Each path below is one point turned by a fixed rotation once a step. After each direction that follows a path, write how fast that rotation turns it, in degrees per step (0 if it stays still).
Each turn is a multiple of 5 degrees from 10 to 175, or 0.
Each row of a path follows its step; steps can be skipped.
Rotation 1:
step 1: [ -9   2  -9   8   1   6 -13  13  -3   4   6  14  11  14   3  -7  -6  -9
  14  -1  21   0  19  12   8   6   4  -3 -12  -7  -7  -5  -4   4  -3 -13
 -14  11 -12  -1 -11  -6  -3   5]
step 5: [ -1   4  -4   8 -14  17 -11  14  -1   9  10   7  -1  -3  -2  18  12  11
   3   2  -3  13   1  -3  -6   1   0  16  -8  16  14   2  14 -12 -14  -8
  12   4   2  -7   7   4  10 -10]
step 12: [  9  -1 -13  -8  -8 -10   0  10  -5  -9  -6  23  -6   3   7  -4 -18   6
 -16 -19 -13  -3  -8  -2   2   8  -1   2   5   3 -18 -10  -1   5  -5  -2
  -8 -17   5  12   3  -7   2  -8]
step 22: [  1   5 -10  10   7  17   7  -7   0  13   6  12  10   3   5 -10  14   3
  22  -4   2   5   2   4  -4  11  -3   5   8   3 -11  15  -3  -1 -14   7
  16  11   7 -14 -12  -6   9   6]
step 24: [  0 -10 -29  13   0   0  -6  11   5   7   6  -8  -9  -7  -4  -3   4  -1
  12  17   2  -1  -1  -9  -3  -4   0  -8  10  -3   9 -22   8  -4  -4   4
 -15  -5   7  -4   7   7  10 -15]
step 37: [-17   2 -20 -14 -20 -16  -3   4 -12   2   9  13  -4 -10   0  -7   9  -4
   4   2   4  -3   6  -5 -15   1  -6   2  -3   6  -3  -3   9 -10  -4   4
  19  12   2   6  16  10   5  -3]
step 38: [ -2   8 -10   7   0  11   0   7  -9  -4  -1  11   3   1  32   0  -4  -1
  17 -11 -12  -1  12  -2  10 -12  -5  -2  15  -2  -8  -6  -3 -10  15   0
   6   2 -18   8   8  -2  -1  -5]
step 42: [  1  -7 -13  -2  -2   8 -18  19   1   8  -1  10  -5 -16   2  -1  11   1
 -18  13  -5  10   6   2  -2  -5  -4 -22  -9  15  -2   8   4   0  -2   4
 -15  17   1   3  -5  -2 -11  -5]
step 44: [ 17  -2  -2   4   5  12 -11   8   2   6  13   5  -1  12   2  -4 -12   4
  -8   0 -14   2  -2 -16  -9   4  -6   8  -5 -20 -11  -1 -17 -11  11   0
   8 -12   6  15  -1 -15   7   5]
Speeds:
[-5 -3  1  0 -3  1 -3  5  2 -3  2  2  3 -1  0 -7 -6  3  0  1  0 -5  1  2
  3 -4  0 -3 -4  2  0 -5  0 -3  0  0 -1  2  6  3  2  1  3  1] -> 60
[-1  2  0  0  1 -1 -1 -2  1  3 -4 -1 -1 -3  4 -2  0 -1  1  1 -1  3 -3  0
 -5 -2  0  8 -3  8 -4 -2  0  3  5 -4 -1  0  2  5 -2 -3  4  3] -> 45
[-6 -5 -1  1  4  0  3 -5  2  3  1  2  0 -1  0 -1  4  6  6  2 -1  0 -5  1
  1  1  4 -3 -1 -1  3  1  4  0  4 -3  1  0 -5  2  5  0  2 -3] -> 135
[ 3  3  2  1  2  1 -1  7 -5  1 -3  3  2 -1 -3 -3  1  0 -5 -2  3 -3 -4  0
  0  6  4 -5  1  0  2  2  1  0  4 -3  2 -3 -2  4  0 -4  2  6] -> 135
[ 1  1  0  7  3  3  0 -3  3  2 -1  2 -4 -6 -2 -4 -2  3 -8 -3 -1  2 -4 -1
 -2  0 -4  1  0 -5  4 -2 -2 -2 -2 -3 -2  2  3 -1 -1 -1  0 -5] -> 20
